In the data rows, zero lies at 4.5, halfway between 4 and 5.
One hidden rule gives every row of this table a label. Here are some rows, each with its label.
[4 3 5 4 0 4 6 5 4 4 4 1 4 9 4 6 5 5 6 5 6 4 6 4 3 6 6 3 4 5 7 5 4 4 3 6 6
 6] 2
[0 4 3 5 9 5 3 9 4 3 5 9 3 3 0 2 6 3 5 5 7 2 7 4 6 9 3 4 3 7 8 5 3 4 2 8 8
 4] 2
[6 4 7 2 7 4 0 5 4 6 4 5 7 0 8 5 2 5 2 3 5 5 2 3 2 2 4 6 5 5 0 6 3 6 4 3 9
 6] 1
[7 5 7 5 8 4 4 5 4 5 3 7 4 0 7 5 4 4 4 5 4 5 2 6 3 6 3 6 4 4 2 5 4 5 5 2 3
 6] 1
[7 5 3 3 3 3 4 4 5 6 4 6 3 8 5 6 4 5 4 6 5 6 4 5 8 3 5 3 6 5 7 4 5 5 5 4 6
 4] 3
[6 5 7 6 9 5 0 7 4 7 6 9 7 0 8 4 2 4 3 1 2 9 0 5 1 5 2 9 5 5 0 6 3 6 3 1 8
 4] 1
[5 3 0 4 0 3 4 3 4 3 5 2 4 9 2 6 5 6 5 1 7 3 3 3 6 2 0 0 5 6 9 5 5 3 5 7 2
 3] 2
[4 5 2 7 8 4 4 6 5 6 7 6 5 0 5 2 3 4 5 3 3 7 5 5 7 8 3 8 4 4 5 5 5 4 5 6 0
 3] 1
[5 6 9 5 7 5 2 3 5 7 2 7 5 7 6 5 5 4 3 9 3 4 5 5 0 2 7 7 5 3 0 5 4 5 4 1 7
 6] 1
[4 4 4 6 0 4 8 0 4 2 5 4 4 9 0 4 7 6 5 7 7 3 6 5 5 3 4 1 5 5 9 4 6 3 6 4 1
 4] 3
[3 5 3 6 9 4 0 5 6 4 8 9 7 0 5 3 3 3 4 0 3 8 0 7 2 6 0 7 5 5 3 4 5 5 4 5 2
 3] 1
[5 3 3 5 4 4 5 5 5 5 5 6 6 4 5 5 3 5 5 2 3 8 3 4 7 0 4 4 4 5 8 4 6 4 6 5 4
 3] 1
[6 5 0 7 5 2 9 0 6 3 4 3 4 7 5 5 3 6 5 0 5 9 4 5 9 3 0 5 5 5 9 3 7 3 8 5 0
 1] 3
[5 3 0 4 1 3 6 8 5 4 7 3 3 5 5 3 5 6 5 0 7 5 2 4 7 0 5 1 5 7 6 5 3 4 4 6 4
 6] 2
[5 4 4 5 6 4 3 5 6 5 5 7 4 7 4 4 3 4 4 3 3 5 4 5 5 6 3 7 5 7 6 4 4 4 5 4 0
 4] 2
[5 4 5 6 6 6 8 1 5 6 4 2 3 7 4 3 5 5 5 4 3 6 9 6 6 2 2 4 4 3 6 4 5 4 6 3 0
 3] 3
[6 5 7 3 4 5 5 3 5 5 4 3 4 4 5 5 4 4 4 8 4 4 5 4 3 4 6 3 5 3 3 5 4 5 4 2 4
 6] 3
[3 4 5 6 6 5 7 2 5 5 3 0 3 9 1 4 6 5 5 4 3 6 8 5 9 3 7 1 3 3 8 4 5 2 6 6 0
 2] 1
[2 3 6 3 4 5 3 9 3 5 5 5 5 3 5 4 6 4 4 9 6 2 6 3 0 7 9 5 3 5 2 7 3 6 4 5 9
 6] 1
[2 3 4 6 9 5 0 9 4 3 5 9 5 2 4 2 4 2 5 2 4 6 3 6 4 9 3 6 3 5 0 6 4 4 2 3 7
 5] 1
[6 3 0 3 6 4 0 5 4 4 6 7 5 2 8 6 2 5 3 0 2 8 2 5 6 3 0 7 6 6 5 4 4 4 7 6 1
 2] 3
[4 4 6 3 2 5 2 9 4 3 5 8 3 7 3 3 3 5 6 0 8 3 5 5 6 3 5 2 4 7 4 4 6 3 3 7 8
 4] 2
[3 5 5 5 3 5 3 6 5 5 5 8 4 8 5 3 6 4 5 5 4 3 6 4 5 5 4 7 4 6 3 4 4 4 3 6 5
 4] 2
[4 5 5 6 4 4 5 3 6 4 5 3 4 6 4 5 5 5 5 4 3 8 6 6 8 2 1 4 5 3 8 3 5 3 7 5 1
 3] 3
[5 3 1 4 7 2 1 8 4 0 9 5 6 3 4 4 4 4 5 0 7 8 0 3 6 4 0 6 4 8 7 6 4 4 5 6 2
 4] 2
[3 8 9 5 9 8 7 4 5 8 2 8 3 0 3 4 6 3 2 9 1 4 9 6 0 5 8 5 3 1 0 4 4 6 2 0 9
 8] 1
[2 7 8 7 9 7 0 6 5 9 4 9 6 0 9 3 5 2 3 5 0 6 4 7 3 7 3 9 3 2 0 5 3 6 4 0 8
 7] 1
[4 5 7 2 4 6 9 5 3 4 3 3 4 5 6 6 5 5 3 7 6 2 6 5 2 3 9 2 5 3 1 4 3 6 3 4 9
 8] 3
[5 4 4 3 4 4 3 5 5 6 4 3 6 5 6 5 4 5 5 1 5 7 2 4 5 2 3 5 5 5 4 4 5 4 5 5 1
 3] 1
[7 6 2 4 0 5 4 0 5 5 2 0 4 5 9 8 4 6 3 5 3 7 4 4 3 0 5 2 7 3 4 4 6 5 6 3 2
 5] 3
[2 5 5 5 0 5 9 4 4 3 4 1 4 9 3 4 6 5 4 4 6 2 6 4 4 3 8 0 5 3 9 4 5 4 5 7 1
 7] 3
[7 5 7 1 0 6 9 7 4 5 3 0 5 4 7 7 5 5 3 9 5 3 5 2 0 6 9 3 5 4 3 6 4 6 2 3 9
 7] 1
[3 4 6 2 0 4 9 7 4 3 3 5 3 4 2 5 5 4 4 7 7 0 5 3 0 5 8 4 4 6 7 6 3 5 2 4 9
 8] 2
[6 4 8 3 5 5 6 9 3 4 4 5 6 2 7 5 4 2 3 7 6 4 2 4 3 6 7 5 5 5 3 6 3 5 4 2 9
 5] 1
[6 4 0 4 0 4 2 1 5 2 5 0 3 9 6 4 4 7 6 0 6 8 5 4 7 3 1 1 7 5 9 4 6 3 7 6 0
 0] 3
[6 3 0 6 6 4 0 3 5 2 6 3 6 0 8 4 2 5 5 0 5 6 2 5 7 1 1 6 6 6 4 4 6 3 6 5 0
 1] 3
[5 6 5 7 7 4 1 3 7 7 4 7 4 6 8 6 3 4 3 5 2 7 6 7 5 2 5 6 4 3 2 3 6 6 8 1 0
 3] 1
[5 5 6 4 3 5 3 2 5 6 4 3 5 6 4 5 6 5 4 7 4 4 4 5 3 2 5 4 4 4 4 5 5 5 4 2 2
 5] 1
[7 5 7 5 4 4 2 3 5 6 5 3 5 3 5 6 5 6 4 4 2 5 3 4 4 3 3 1 5 4 5 3 5 5 6 4 1
 2] 1
[7 5 3 4 5 3 2 0 6 6 5 2 6 6 7 6 3 6 4 0 3 6 6 5 8 0 2 2 6 4 7 3 6 4 7 1 0
 2] 3
[6 5 6 5 5 4 2 2 4 4 5 5 5 1 7 5 3 4 4 2 5 7 0 4 5 5 3 6 4 4 1 5 4 5 5 3 1
 4] 1
[7 4 6 4 2 5 1 6 4 5 4 2 5 4 7 6 2 4 4 2 5 4 0 3 0 2 6 4 5 5 4 5 3 6 3 4 7
 5] 1
[7 3 7 3 0 4 9 2 4 4 3 0 3 8 6 6 5 6 5 8 6 3 5 3 4 2 6 2 6 4 6 6 6 5 4 3 9
 6] 3
[4 5 1 5 2 4 9 0 6 1 6 4 2 9 0 5 6 6 7 7 6 3 8 5 7 6 5 0 4 5 9 5 6 4 6 9 0
 5] 2
[3 4 3 6 9 3 2 4 5 4 5 5 3 2 2 3 4 5 4 5 5 6 7 6 8 4 1 8 4 5 5 3 5 4 7 6 0
 3] 2
[4 3 3 4 0 5 9 8 5 2 4 1 2 8 1 4 7 5 6 9 8 0 8 2 3 5 9 1 3 5 7 5 4 3 3 7 7
 6] 2
[6 4 0 7 3 3 5 0 6 3 5 0 4 9 4 5 4 5 6 1 4 8 5 6 9 0 0 2 6 4 9 2 7 4 7 7 0
 3] 3
[7 5 2 4 0 4 8 1 5 5 3 0 3 9 5 6 6 6 5 3 6 3 7 4 7 2 6 0 5 5 9 3 6 4 6 7 3
 4] 3
[4 2 0 6 3 3 0 9 3 1 8 9 6 3 2 3 3 5 4 0 8 7 0 4 6 7 1 8 5 8 9 5 4 2 4 7 4
 3] 2
[3 5 7 6 9 5 2 6 4 7 6 9 5 1 2 5 5 3 4 8 3 4 5 6 5 5 5 9 4 4 0 5 4 5 3 2 5
 3] 1
[5 4 6 5 0 5 8 7 4 3 4 4 4 4 0 5 7 4 6 8 6 1 6 3 1 5 8 2 5 5 7 4 3 4 4 6 8
 6] 3
[5 3 5 3 5 5 4 9 4 5 5 8 6 1 6 4 4 4 3 5 5 2 3 3 1 5 5 6 4 5 2 6 3 6 2 4 9
 5] 1
[4 4 5 4 2 5 9 2 4 4 5 9 4 8 2 3 5 4 5 4 5 4 5 5 2 5 5 4 3 5 4 5 3 4 4 6 7
 5] 2
[3 3 0 5 8 2 6 1 4 2 7 8 6 3 7 4 4 5 6 0 4 6 6 5 9 4 0 4 5 7 9 3 6 2 5 8 0
 2] 2
[6 3 1 4 8 2 1 6 4 3 7 6 5 1 3 3 3 5 5 1 5 7 3 5 8 9 0 8 4 6 4 4 5 4 5 7 0
 2] 2
[3 6 8 7 5 5 8 2 6 5 3 3 2 7 1 3 5 4 4 8 4 4 9 6 6 8 6 2 3 3 5 4 5 4 6 5 0
 5] 2
[4 4 8 3 4 6 4 7 3 3 3 1 4 7 5 5 5 4 4 9 6 2 5 3 1 8 9 5 4 5 1 4 3 5 3 4 9
 7] 2
[6 4 6 4 6 4 2 9 3 7 5 7 7 0 8 5 1 4 4 3 5 3 0 3 0 7 3 7 5 6 0 6 3 6 2 2 7
 4] 1
[6 4 7 3 1 5 5 5 3 5 5 5 6 2 7 5 4 4 4 3 5 4 3 3 4 5 5 4 6 5 3 6 4 5 3 2 9
 5] 3
[0 5 3 7 9 5 8 4 6 4 3 9 2 9 0 1 8 3 5 9 4 2 9 6 5 9 6 4 2 2 3 4 5 4 4 5 7
 5] 1
[6 4 3 4 4 4 4 7 4 5 6 5 4 7 2 4 5 4 4 5 6 2 3 5 3 5 5 6 4 3 4 4 4 5 5 5 7
 5] 1
[6 4 3 4 0 3 3 1 5 5 3 0 4 8 8 7 4 6 5 0 5 5 2 3 5 0 1 2 8 5 9 3 6 5 7 5 1
 3] 3
[4 4 3 5 3 3 4 6 4 2 5 5 4 2 3 4 4 5 5 2 5 6 7 5 5 5 5 4 4 5 9 4 5 4 4 5 1
 4] 2
[8 6 7 5 7 5 0 2 5 8 4 3 7 0 8 6 4 6 2 3 2 5 2 5 3 3 4 7 6 4 0 4 4 5 6 0 7
 5] 1
[4 5 7 7 9 5 0 8 5 4 6 9 5 0 5 1 4 1 4 3 2 4 3 5 3 9 3 9 2 4 0 5 3 5 3 2 8
 4] 1
[2 4 5 5 8 4 2 8 5 4 6 9 4 1 5 4 4 4 5 7 5 5 4 4 3 9 6 6 4 5 3 4 5 4 3 7 9
 5] 2
[7 6 3 5 7 4 0 1 6 5 4 1 5 5 5 6 5 6 3 2 3 9 5 6 9 0 0 6 5 3 1 3 6 4 7 3 0
 1] 1
Which label does each new row get?
[3 5 6 4 5 6 3 8 3 4 5 9 5 3 4 4 4 3 4 7 7 3 6 3 0 6 4 5 4 5 0 6 3 5 1 4 8
 7] -> 1
[5 5 3 4 6 4 2 7 4 6 6 2 6 0 6 5 3 4 4 1 4 5 5 6 3 4 2 7 5 5 5 5 3 5 2 5 3
 5] -> 1
[6 5 4 4 0 4 6 1 7 3 2 0 3 9 7 6 5 6 5 1 3 3 4 5 9 2 5 3 5 3 9 4 5 4 8 5 3
 3] -> 3
[3 5 6 7 8 5 0 9 4 6 8 9 5 0 9 3 3 3 3 4 3 6 2 6 6 9 0 9 3 7 0 5 3 4 3 3 6
 4] -> 2
[6 5 2 3 2 4 4 2 5 3 3 0 3 8 3 6 5 6 4 0 5 4 4 4 8 2 3 0 5 5 9 4 6 4 6 5 0
 3] -> 3
[3 4 4 4 3 4 7 7 3 3 4 6 4 5 4 4 6 4 6 3 6 4 3 5 3 9 6 3 5 5 3 5 4 5 2 6 5
 4] -> 3
[5 6 5 7 9 5 1 4 6 6 5 8 5 1 3 4 5 3 5 7 3 7 5 5 6 6 4 6 4 4 0 4 5 4 5 2 4
 4] -> 1
[1 4 8 4 9 6 2 8 4 5 4 8 5 0 3 4 5 3 5 9 5 4 7 4 6 9 6 5 3 4 0 5 3 5 4 3 9
 6] -> 1
[7 4 4 4 1 2 0 7 4 6 6 6 6 4 9 6 3 5 4 0 4 5 1 4 4 5 4 6 6 5 3 5 4 4 6 6 4
 4] -> 3
[6 6 4 2 0 4 9 2 5 4 3 0 6 7 8 7 5 7 4 2 4 3 2 4 2 0 5 0 6 5 5 3 6 4 7 4 3
 6] -> 3
[3 3 0 6 7 2 3 6 4 1 8 9 4 2 1 3 4 4 7 0 7 5 3 4 8 8 1 3 4 7 9 4 5 2 5 9 2
 2] -> 2
[1 3 0 5 7 4 4 8 5 2 5 9 3 4 0 2 4 4 6 1 5 4 8 5 6 9 1 6 3 6 7 4 5 3 5 8 0
 3] -> 2
[4 6 5 3 0 5 7 3 4 6 4 1 3 9 6 5 5 5 4 7 6 3 4 4 1 2 6 5 5 3 6 4 5 5 4 5 4
 6] -> 3
[3 5 5 6 9 5 0 7 4 6 7 9 7 0 4 2 2 2 4 5 1 8 4 6 3 9 0 9 3 5 0 5 3 5 4 2 6
 5] -> 1
[4 4 3 5 6 4 4 5 4 2 5 4 3 5 2 3 5 4 5 3 4 5 4 5 9 7 3 6 4 5 5 4 4 3 5 7 4
 4] -> 2
[4 4 5 3 3 5 5 3 4 4 5 7 4 6 2 4 7 5 4 6 5 3 6 4 3 7 7 5 4 4 5 5 4 5 3 5 6
 5] -> 1
[8 6 3 2 0 3 8 1 4 6 3 0 5 7 8 7 4 7 5 7 4 6 4 4 5 0 5 3 7 4 7 4 6 4 7 3 2
 5] -> 3
[7 4 3 3 4 4 1 7 4 4 8 6 8 0 8 6 2 5 4 0 5 8 0 5 3 3 0 8 6 6 8 4 3 6 4 5 6
 2] -> 1
[3 3 5 4 3 5 9 4 3 3 3 4 3 9 2 3 7 4 7 8 7 2 7 4 4 5 6 4 3 6 8 5 4 4 3 8 9
 6] -> 2
[3 6 5 8 9 4 5 0 6 8 5 6 5 3 5 3 3 3 5 1 2 8 9 7 7 4 2 8 3 3 4 3 6 3 6 3 0
 2] -> 1
[4 3 8 4 3 6 7 8 3 5 3 6 4 0 3 5 5 4 4 6 6 0 5 5 3 6 9 5 5 5 1 7 4 7 1 4 9
 8] -> 3
[5 6 2 6 9 4 6 4 6 4 4 6 4 7 2 4 4 5 4 0 3 7 6 5 5 5 3 5 5 3 0 4 5 4 6 3 3
 2] -> 3
[8 3 5 4 0 4 0 9 3 5 4 5 7 0 9 5 3 5 4 1 5 6 2 4 2 4 2 5 5 6 3 6 2 6 3 5 5
 4] -> 1
[6 4 3 4 4 3 5 5 5 5 5 5 6 3 8 4 3 6 4 2 5 7 3 5 7 2 0 6 6 6 8 2 6 4 8 7 0
 2] -> 3
[4 5 2 5 2 4 2 2 5 4 6 0 4 6 7 7 3 6 4 5 5 5 4 4 5 1 5 6 6 3 7 4 4 4 5 3 1
 2] -> 3
[5 3 6 3 7 4 8 9 2 2 4 9 4 3 5 4 5 4 6 4 8 0 2 2 0 9 7 4 4 6 3 7 4 5 3 5 6
 6] -> 2
[4 3 3 3 5 4 7 3 4 2 4 2 3 3 6 5 6 5 5 5 6 3 2 3 5 4 2 2 6 4 9 5 5 3 4 9 1
 5] -> 3
[4 5 5 7 5 5 8 1 6 5 2 2 3 6 2 3 7 5 5 7 4 3 9 6 8 2 7 2 5 3 5 3 5 4 6 3 1
 4] -> 3
[4 4 3 5 0 4 9 0 5 3 5 0 2 9 0 5 6 6 5 2 5 5 7 4 9 2 3 2 6 5 9 3 6 3 7 8 0
 3] -> 3
[9 6 2 4 4 2 0 0 6 6 6 3 9 1 9 8 1 7 4 0 2 8 1 7 9 0 0 7 6 4 1 4 5 5 8 1 0
 3] -> 1
[6 5 5 4 0 4 6 2 5 4 3 3 4 9 6 7 6 5 5 0 3 6 8 3 4 4 5 4 6 4 9 5 5 4 6 5 1
 4] -> 3
[4 4 0 4 3 4 2 6 5 3 5 6 6 2 5 5 3 5 4 4 4 7 2 5 8 5 3 4 4 5 9 5 5 4 4 5 2
 3] -> 1
[5 4 5 5 8 5 2 9 3 5 4 6 6 4 5 3 6 4 4 5 4 4 5 4 2 7 5 4 5 5 5 4 5 5 3 3 8
 7] -> 1
Which column or columns does the hidden rule look at? Columns are counted from 0, in order:
12 28 29
